name the system of each run:
seq 1, vaf (10 x 18):
[[-13 -39 -14 -30   2 -22  23  30   8  10  -6  19 -15   4  32 -19 -27   9]
 [-25   6 -22 -17   0  15   3 -24   2  -5  -5 -14  33 -11 -39  16  39   4]
 [ 31   1 -12   7   1  20 -21  -1 -26  11  42   3 -30  12  17  10 -21  -1]
 [-28 -24   6 -27   0 -17  13  15  35  11 -15 -12 -14  14  25  -8  15   6]
 [-14  19 -11  -8 -25  -3  -7  -4 -32 -11  12  -5  25 -30 -30   8  12  15]
 [ 38 -23 -25   4  20  12   3   6  -3 -10  22   0 -23  14  11 -11   0 -22]
 [-23   5  31  -7  -4  -3 -19   0  38   7   4 -11  -2  18  13   9  25  11]
 [  0  10  -8   2 -29 -26   1  13 -36   5   0  -7   8 -37   0 -12 -13  11]
 [ 17 -23 -15  -4  16  19  24  -3  13 -34   2   6  -8   5 -21 -16  16 -20]
 [  4  18  27  11  15   2 -40  -6  15  13  27 -11  13  20  13  14   6   6]]
seq 2, lesa (10 x 18):
[[-18  -9  -2  -9   8  -4  35  11   7 -21  17   4 -25  15  -7 -11   8  13]
 [  4   8 -26 -11   3  -9 -29   0   8  -9   2 -13  36   8  -3  12   5   3]
 [ 21 -10   9   3 -19  18 -10  -2 -13   9 -14  -6 -30  -4  12   6   5 -21]
 [-25  -6  22   1  11  -7  10  14   0  -4  23  18  -1  -3  -2 -11  22  13]
 [ 15  14 -38  13   0 -20   2  -2   5  -4   3 -14  16  -5   1  -7  -2   6]
 [ 16 -10  12  -9 -23  25 -10  -6  18 -15 -14   1 -13  -1  -4   2  -4 -12]
 [-11  -3  34  -1  18  -8  -8  12 -16  20  16  -4   9  -7   7  -8   4   2]
 [  0  18 -21  19   3 -18  31  -3   1 -10  -4 -13 -11   5  -7  -6   5   6]
 [  9  -3  -3 -17 -13  10 -22   4  13 -30  -7  12  15  10  -7   7 -12   0]
 [  9 -13  19   4  14   4 -12   2 -17  31 -12  -7   0 -10  16  -1   7 -22]]
seq 3, Mel (10 x 18):
[[  1  29  14  -6 -21 -13 -17   9  -4 -25  12 -26   8   7  -9   3 -10  15]
 [ 19 -16  -2  -8  11  -4   8  17 -15 -14 -26 -19  -8  12   6  -5  -3 -29]
 [-16   7  29  13   7   1  -6   6  -2 -12  -6  14   1   8  -8  11  41  -4]
 [ 14   7 -19  24  -5 -30  -8  17  -8  -4  -2  18   9  -7  18  -6  -6   1]
 [  9 -17  -7   2  -9  18   8 -14  27 -11 -26  17   6 -18 -13  -8  11 -14]
 [  7   8  33  13   6   6 -19  -2  -5  11  29   7  13 -19  -2 -11  -9   5]
 [  9   8 -11  17  11 -11  33 -10  18  10  -8 -17 -16   5   8 -15 -17   3]
 [-16  14  17 -19 -16  10  -5  -7  13 -24 -11  -3  16   9 -23  11 -13  14]
 [ 16  -3   5  -2  20  -2  -8  11 -40  12  -6 -12   6   4   7   3 -21 -19]
 [-18   3   4  14  11   8  23  -8  10  -2 -14  16 -24  21   0  14  28  -2]]
seq 4, Zisol (10 x 18):
[[ 19  -3  -6  15  25   1  27   2   1  -6  16 -32 -44  29   9  -9  16 -16]
 [-16  24   4  -8 -24 -23 -25  18  16 -35  -8  -2   7  31   5  24   8  20]
 [ 17 -13 -12  -1 -14 -14 -12  21 -52  12 -29   2  11 -31  11  -3  -7 -24]
 [  4 -14  12  24   9  23  18  -6   9 -21  16  24 -19 -15 -19 -13  54 -13]
 [ 14  25  -1  29   1 -23 -31   1  38   7  26  13  19   8  25  -3 -19  24]
 [  2 -12 -14 -17 -35  -3  24 -10  12  10 -56 -19   0 -29  -4 -12 -28  -7]
 [ -7  -8  49 -16  19  30   2  -1 -25 -20  34  -3  11 -14 -40 -16   4  -4]
 [ 23  21  -6  37  45 -18   6  -2  14  16  17 -23 -20  45  31   0  -7  -5]
 [-26  18 -14 -21 -49 -13   6   6  14 -33 -53   5  -4  18  -6  26 -11  17]
 [  7 -27  14 -18  15  10 -21  21 -70   6   2  21  36 -36 -14  -7  -7 -24]]
seq 5, lir (10 x 18):
[[ 18 -22 -19  -9  41  19   9  -5   4 -11  12  15  12  15 -10  -7 -18 -13]
 [ -7  21   9  10   1  13 -15 -28  28  27  -9 -12  -3  19   9  25   7   6]
 [-21   0   8 -11 -21 -11  15  14 -28  12 -10  16 -11 -12   8  -1 -34  19]
 [ -5 -21 -26 -19  35   9  15   0 -17  -9   4   2  22   6 -20  -2  12 -12]
 [ 13  19 -10  16  -1  20 -25 -22  11   9  23  -3 -15  22   7  26   9   5]
 [-16 -13   6 -14 -27 -12   7  13  10  20 -15  11 -22  -5  29  -3 -20  15]
 [-23 -14 -12 -24   8  -2  15   5 -27  -5   0  -2  28 -24 -28  -6  19  -1]
 [ 31   7 -17  15  17  22 -15 -15  -3  -5  41 -10 -13  14  -3   5   7  -7]
 [-10  -2  12  -7 -23  -6  -2   0  45  12 -14  -6 -28  17  31   4  -7  14]
 [-29  -3   8 -25 -17 -21   7  17 -35   0 -15  -9  24 -30 -13  -7   1   8]]
seq 6, Tepe (10 x 18):
[[ -6  -8 -44 -22  -8  -4 -25  -1  -2  17 -25 -21   9  16  17  34  26 -10]
 [ -8 -12   9  -8 -32  20 -24   5 -29  22  17  22 -33 -14  18  19  18   2]
 [ -9 -23 -32  -2  10 -17  18   7  15  20  38  11  -8 -15  20 -23  15  17]
 [  7  13 -35  -1 -37   6  -3 -27  28  -5  -1 -25   1 -16 -15   3  16  12]
 [ 23 -15  17 -25 -23  20 -19   0  -4   5  17 -24 -18  -9   8  -8 -29  -4]
 [-12  -9  15  -5  20 -10  27   8  -4   7  19 -36 -19   3   1 -20  25  -2]
 [  2  29 -16   7 -19 -20  -5  13  -4 -43  15 -10   3   9 -15   4  11  15]
 [ 30 -20  -8  -9 -10  -5 -24  20  -4 -10 -26  -9  -1   3  20   0  -3 -29]
 [ -8 -11  38  13   4   8  -7   4  -5  11   4   9  -8 -16   3  -4  45 -14]
 [  9  15 -11  33   3 -24   9   7   7  -8  28  23   8 -16   2 -22  -4  19]]
seq 7, Tepe (10 x 18):
[[-15  -8  23 -31   3  -6 -22  22 -39  16 -11   1  17   6  13  13 -31   0]
 [-18 -12 -21   7  32   4  32   2 -32   9  -3  18 -13   5  -5   8  36 -12]
 [ -3  16 -24  11 -11   2 -28  -7  27 -15  20  35   5  20   7  24   7  23]
 [  7 -15 -12 -10 -20  -9 -10  -4   8  43 -35  -6   3 -19  32   0 -25  -6]
 [-26 -17  18 -17  -5  33  24 -17 -16   9  14   8 -11 -31 -30  -6  21   5]
 [ 16  14 -30   8  26  -4   0  -9  11  -5  58 -10   2  22   0  -6 -20  21]
 [ -5  10  -9 -14 -31 -11   4  -4  27  -2 -47 -41 -20  20  14  14  -4  -1]
 [-17 -17  34 -38 -15  12 -22  22 -49  -4  12   0   9 -19 -12   3  -2  -1]
 [ 15 -11 -36  24  47  -8  22   8 -18   4  32   3 -16  14  11  -9  30 -14]
 [ -5  26  -9  15 -40 -11 -21  -6  53 -25 -14  10  -7  17   8  20  24  20]]
seq 8, dera (10 x 18):
[[ -8  -9  15  -2 -12  -7  28   7 -51  29 -10  -7 -11 -46  -3 -20 -10  -6]
 [ -2 -11 -13   1  28  11  30  -3  27 -46  22  16   2  18 -30 -15  24   2]
 [ 30  27  -9  17  -5  -8 -51  -7  17  16  13 -23  11  21  30  19 -15   4]
 [-17 -15  22 -23 -43   0  19   9 -19  15 -50  -7 -24 -26   7  -4 -12  -6]
 [-22  -6  16  -3  42   0  18  11 -16 -29  34  22  30  -5 -35 -18  24   4]
 [ 46  20 -41  41  17  -3 -11 -18  22   5   8 -15 -13  28  21   8   1 -12]
 [-18   1  21 -28 -65   4 -22   4  15   1 -40   9 -12  -7  14  19 -20  13]
 [-20 -21  25 -12  35  -9  19  16 -47  16  14   6  36 -40 -20 -29   5  -6]
 [ 24  15 -34  38  33  16  31 -28  31 -22  18  -4 -27  30 -14  -1  26  -8]
 [  8  20   4 -13 -47  -9 -57   7  28   0  -5   3   0  22  33  27 -43  25]]
seq 9, pazi (10 x 18):
[[ 14  12 -49  -5   2  24 -18 -26  -3 -12   3  19  26  15 -20  29 -24   5]
 [  2 -33   6 -25   7  29 -20  -6  -3  44  -5  13 -17  10  31  16 -22 -12]
 [-49   8   3  -1  -9  -1  41 -15  -6  29   0  15 -23 -10  -5   5   8  29]
 [  6   5 -64  -9   0  -9   9  -6  -4 -13  26   0  19  -1 -13   0 -18  21]
 [ 17 -29 -14 -30  -2  37 -24 -16  22  12  -3 -20 -13  18  11  18   7 -20]
 [-35   4  35 -13 -19   4   3   4 -21  29  20  -7 -32  -5  11   9   5  22]
 [-11   1 -49  -1   1 -34  38  16 -12 -15   6  -6  -1  -5  -4 -14  10  14]
 [ 20  -8 -29 -16 -12  25 -35 -11  21 -28   7  -8  11  12 -12  19  27 -11]
 [  4 -16  37  -7 -13   6 -30  14 -16  33  16  -9 -25  -8  33   1   4  -6]
 [-27   4   0  13  -9 -28  51  10   4  -7  -9   2 -21 -17  -5 -22  26  16]]
seq 10, Zisol (10 x 18):
[[ 11 -12  33   8  12  -7 -31  -1  15  41 -19   1  39 -31  21 -15  -2 -16]
 [ -6  17  16  25 -15  12  50 -27   7   7   0  -4 -33 -22 -19 -19  -9  12]
 [  5   1   1 -21  23  -9  -3  12  17 -34  28  -4  27  24 -11 -13 -42  17]
 [ 10   5   4  -5  10   8  -3 -14  -7  19 -52 -41   3  16   5  18  -4 -30]
 [-24   9  36  -1 -10  12   7  14 -35 -21   8  31 -30  12 -10  15   3  10]
 [  3  -5 -33  16  40 -33   5  20  -9   5   4  21  24  11  19  -6   3  -4]
 [  4   7 -26   7 -28  24  -8 -29  21  -9 -32  12   4  -9 -18  23  22  -5]
 [  1 -20  35 -12  -4  14 -26   9  -8  21  22  31   3 -20  15  -7 -23   5]
 [-12  -3 -12  15  27 -13  47 -15  21  29  -4 -16  -6  -8   3 -23  11   3]
 [ -3  25 -11 -19 -17  13 -10 -16  12 -32  22 -13  13  15 -29  14 -24  26]]
seq 11, vaf (10 x 18):
[[-44 -25   5 -26  37 -12  37  15 -11  19 -18  13  -2  20  10   0   2   3]
 [-20  32 -44   5  -7   1   1 -21 -15  -7   3   8  14  14 -22  35  11  22]
 [ 27 -28 -30 -18 -13  20 -27   4  -5   8  -5  14 -19  13  28  17 -20 -15]
 [-38 -27  21 -22   5  11   2  -1   7  31  -2   8  -5 -10   7   4  41   1]
 [-13  17 -31   7  -4 -12  14  -6 -17   8  42   7   3 -18  -9  -3  -2  33]
 [ 23 -20 -39 -24  -7  13  -2  -8  32 -12   2 -22  -8  13   3  -4 -13  -6]
 [-13  -7  41 -28  -8  20 -28  -1 -11  13  10 -24  -1  -3  -1  12  15  -4]
 [-14   3  -2   7   9 -27  28  22 -33   3  24  -6 -21  -3   8 -15   7  13]
 [  4   6 -34  -7  -9  -7   1   2  29 -43   0  -4   7  19 -13   4  14   9]
 [ 27  -6  12  -3 -14  12 -50   4 -14   5   1 -10   8  -9  12  12   8 -21]]
seq 12, dera (10 x 18):
[[-46  -9  26 -49   9   4   5   0   6  15  17 -20  13   9  -7   2 -10  25]
 [  3   8 -32  -5  30  -5  22  -1 -43   6  22 -34  -7  18  -8   4  -5  -1]
 [  0  -8 -24 -19 -11  10 -14  10   6 -28 -11   5 -26  44  10  33  16  -5]
 [-18  -8   9  -9  -7 -18 -34  24 -30  25   3  13   9  -9  26  15  20   2]
 [ -5 -17 -26  14  -4  -1  33   0 -12   4   3  17 -19 -30  -6 -16  37  -5]
 [ 15  -3 -18   2 -10  10 -24  -6  38 -22  41  15   6  -1  -4  -6  12  15]
 [ 18  -7   8  -7 -18  -4 -17  -5  12  35  -1 -38  -5 -21  24 -13 -11  -4]
 [-25  -4  29 -22 -12   6  32   4  -5 -17   3 -20 -16 -10 -25 -16   5  10]
 [ 17  12  -8   7  34 -16  -4  15  -9 -25  32 -20  14  25  -4  -9  -4   0]
 [ 15  10  -9   8 -24  -4 -13   1   6  -7 -40 -20 -20  21  18  22  11 -18]]
seq 13, lesa (10 x 18):
[[-27  17  -4   9  12 -33  22   1  32  10 -11  17  13  16  14  -4 -24  30]
 [  2   1 -26 -18 -22   8   4 -15 -10  -1 -45  -1  28 -18 -20   8 -36  -5]
 [  3 -17  27  -5  34  46   2 -17 -20  17   9  20  -7   8 -11   9  -9 -20]
 [-29  24  -2  18  23 -23  13  -3  11  30  15   5 -10  32  24  15   3  28]
 [-15   2 -45 -27 -42 -13   9   2  -2 -12 -35   5   5  -6  -5  14 -23  16]
 [ 10 -37   0 -27  16  48 -15 -14 -23  10   5  14  14 -17 -20   4   5 -27]
 [ -9  17  14  31  29   3   1 -14   6  38  42  -1 -29  21  21  11  23  13]
 [-25  13 -34 -18 -46 -37  14  13  22 -10  -9  -6 -11   5  14   4 -19  41]
 [ 12 -38 -19 -47  -9  32 -10  -5 -23 -11 -15 -14  31 -33 -31  -6  -2 -25]
 [ 14   6  34  26  43  36 -11 -19 -12  23  48  -8 -26  18   1   8  31 -15]]
seq 14, lir (10 x 18):
[[  6 -16 -16  -4  -9   7  12  -4 -13   1 -10   0   5 -31 -14 -12  10 -13]
 [  9   0  14   4  12  22 -10 -11  13 -10  34   1   0   5 -11  -4   7   1]
 [  3   9   6   8  -1 -18   6   0  20  22  -3 -22 -11   5  23  -8 -13   9]
 [-15   2   2 -21 -19  -4  17   5 -14 -20 -24 -10   5  -9 -22  -1  -7   3]
 [ 17  -4   4   1  27   9 -20  10 -26 -10  21  -2  10  13  -4   4   5 -17]
 [  3   8  -3  26  -1  -5   4  -5  27   6 -11   5 -28  21  23   8  19  -2]
 [-20   4   0 -12 -32 -20  -6  13   0  -9 -14  19  19 -19  -1  -1 -12  20]
 [ 19 -23 -11  -2  20  12   2   0 -29   4   2  -1  17 -24 -12 -13   9 -27]
 [  6  13  14  23  11  23   2 -24  34  -3  24   4 -19  17  -6   4  16   4]
 [-10  11   6  -6 -19 -32  -2  10  16  18 -11  -9   5  -3  23  -8 -38  25]]
seq 15, Mel (10 x 18):
[[ 28   1  44  10  -9  -1 -43   9  12  -8 -16 -10  30 -23   4 -13   2 -22]
 [ 16   7  34  41   8 -10  35   3  -8   0 -16  -4 -22 -19   0 -31   1 -18]
 [ -8  27  15  19  12 -20  14   2  32 -40  -1  15  24  14 -20 -11  -7  18]
 [ 33  15   0  10  -1  -3 -25  -4  -1  -3 -36 -11  30   2   2   6 -35 -21]
 [ -3  -4  46  15   8  24  18  -5 -12   3 -30  23 -20  -1  -7   1  -2 -19]
 [-20  24   7  25  28 -29  11   7  -7   6  10  29  24   6   1  -4 -11  22]
 [ 18  11 -42  10  -6   7   4 -23  17  -4 -33   8  14   5  -7  13 -23  -3]
 [ -3 -14  39 -15  -5  36 -20  -9  -6  11  -4  26   0  -7  -4  10 -20  -7]
 [-14   5   3  17  33 -15  30  -3 -20  42  13  -1  -4  -5  12 -10  -9   8]
 [-16  21 -34  -3 -13   5  16 -21  25 -19  -2   7   1  20 -19  17  -8  26]]
seq 16, pazi (10 x 18):
[[ 32  20  -1  21 -10  11 -12 -28  35  -7  -9 -13  23 -15 -16  -9 -16  -4]
 [ 13  -8  46 -14  12  17  -2  -1  -1   7   3 -16  -3   0  -1 -17 -44  -8]
 [-24  17  22   8  36 -11  38  -3  -8   5 -11 -16   1  20 -12  -3  -1   4]
 [  6  29 -23   7   5  -9  -7   1 -17 -27 -12   4  16  29 -11  23 -20   3]
 [  7 -24   2 -18   5  14 -24  10 -14   5 -32  22   8  11  14  18  -8 -24]
 [-25  -2  20  16   4   9   9  -7 -14  25  -2  39  -7 -15   2   7  20   5]
 [  5   9 -37  22   2 -17  15  -4  13   2  14  27   7 -12   4 -11 -15  21]
 [ 15 -15 -16 -19 -10  21  -9 -23  37   4 -12 -11  13  -6  -6  -2 -16  -4]
 [ -9  -3  34 -17   3  24   2 -12 -16  27  22 -17 -13  -7  -5  -1 -15   6]
 [-15  11 -14   4  22 -19  40   4  -7   0   9 -14 -19  22   2  -5  -4  14]]

runs to name:
seq 17 (2 x 18):
[[  5  15   2 -12 -16 -25 -10   0  29  17   5 -34  10   1  20 -11 -50  27]
 [-13 -12   8 -31 -12  11  32   0 -34  -6 -32 -38  -9 -18 -26  -5   2 -17]]
 -> Tepe
seq 18 (2 x 18):
[[ 18 -13  -7   5   5  31 -26  -3 -24  10  28  22 -24   9  12  20  14 -14]
 [-22 -15  -6   0  -3 -17  10   6  28  35   7  13 -21  -1  35  -6  16  18]]
 -> Mel
seq 19 (2 x 18):
[[  7   0  17   4  28   9  13  -9  14  -4 -11  -2  10  11  -9  -8 -17 -10]
 [ -7  18  18   5   8   5   3  -8  -3  -1 -15   1  -1  22  -5  15 -22   5]]
 -> Zisol
seq 20 (2 x 18):
[[ -1   3   6   7  17 -13   7  10 -32  15 -28   3   7   4   9   5 -20 -12]
 [-15   6  -6  12   9  11  17 -10  -1 -10 -15  33  -1   9 -15  15  14   1]]
 -> Mel
seq 21 (2 x 18):
[[ -4   4   8  -4   9 -19  11  15 -29 -11 -38 -13  24  -4 -11  -3  -8 -17]
 [  7  -4  12  12  21  22  -7   3 -22 -24   0  31   1  13 -16  15  17 -19]]
 -> Tepe
seq 22 (2 x 18):
[[-14  32  19  28  -5  -4   1  -7 -16  24  31   6 -34  10  16  15   3  25]
 [-17 -15 -42 -28 -17 -28  25  18  17 -15  -7   0   0   3   7 -11 -19  22]]
 -> lesa
seq 23 (2 x 18):
[[ 25   5 -14  13   8   6  -9  -6 -17   6   8 -27 -15   7   6   8  16 -20]
 [ -9  -5  15  -7 -25  -3  -5  16  13 -14  -5  13 -29  13  15   6   8   8]]
 -> dera
seq 24 (2 x 18):
[[ 31 -11   5   5 -10  34 -15 -19  11   6   2  10 -10  -9  -1   0 -12 -17]
 [-23  -2  39   0  10  -2  11  -4  23  23   4   4  -1  -2   7 -12  -2  12]]
 -> lir
seq 25 (2 x 18):
[[-15   5 -21 -13 -16  23  24 -23 -19  32   7  -7 -44  10   3  20 -23  17]
 [-33 -15 -20 -50  -4   3   5   5   8   0  28  -9  -7  20   0  10  -6  28]]
 -> Tepe
seq 26 (2 x 18):
[[-10 -17   9 -41  20  20 -17  -4  12   2   8   5  28  17  -8   9 -29   5]
 [-12   7  -3  -2  13  -2  12  -9 -32  38  -7 -35 -15   5   7  14   8  -6]]
 -> vaf
seq 27 (2 x 18):
[[-26   3 -21   0  17 -11   7  -5  16  16   2  37  18  14  10  11 -13  24]
 [  6   0 -32 -12 -19  18 -10 -27  -5  22 -16   4  14 -18  -6  17 -20   1]]
 -> Mel
seq 28 (2 x 18):
[[  1 -17  -1  -1  -9  20   3  -7  18   6 -12  31 -23   6  11   6  -6  -3]
 [-23   2   3  -9  -2  -5   1  -8   4  24  12   9  18 -19  -2  -4  -7  23]]
 -> pazi
seq 29 (2 x 18):
[[  1 -11   2  10 -13  -8  22   2  -3  28   2  -1 -33 -22  20 -17   2   2]
 [-12   4 -10  -9  -1 -10  13   2  20 -28  23  -6  15  -6 -22 -16  10  21]]
 -> Zisol
seq 30 (2 x 18):
[[-18   6  15  -4 -26  18  15   5 -33 -42 -16  33  -9 -14 -38  10  14   0]
 [ 27 -14  -6  26  50 -12 -19  15   5   2  24  29  25   9  20 -14   6 -16]]
 -> dera
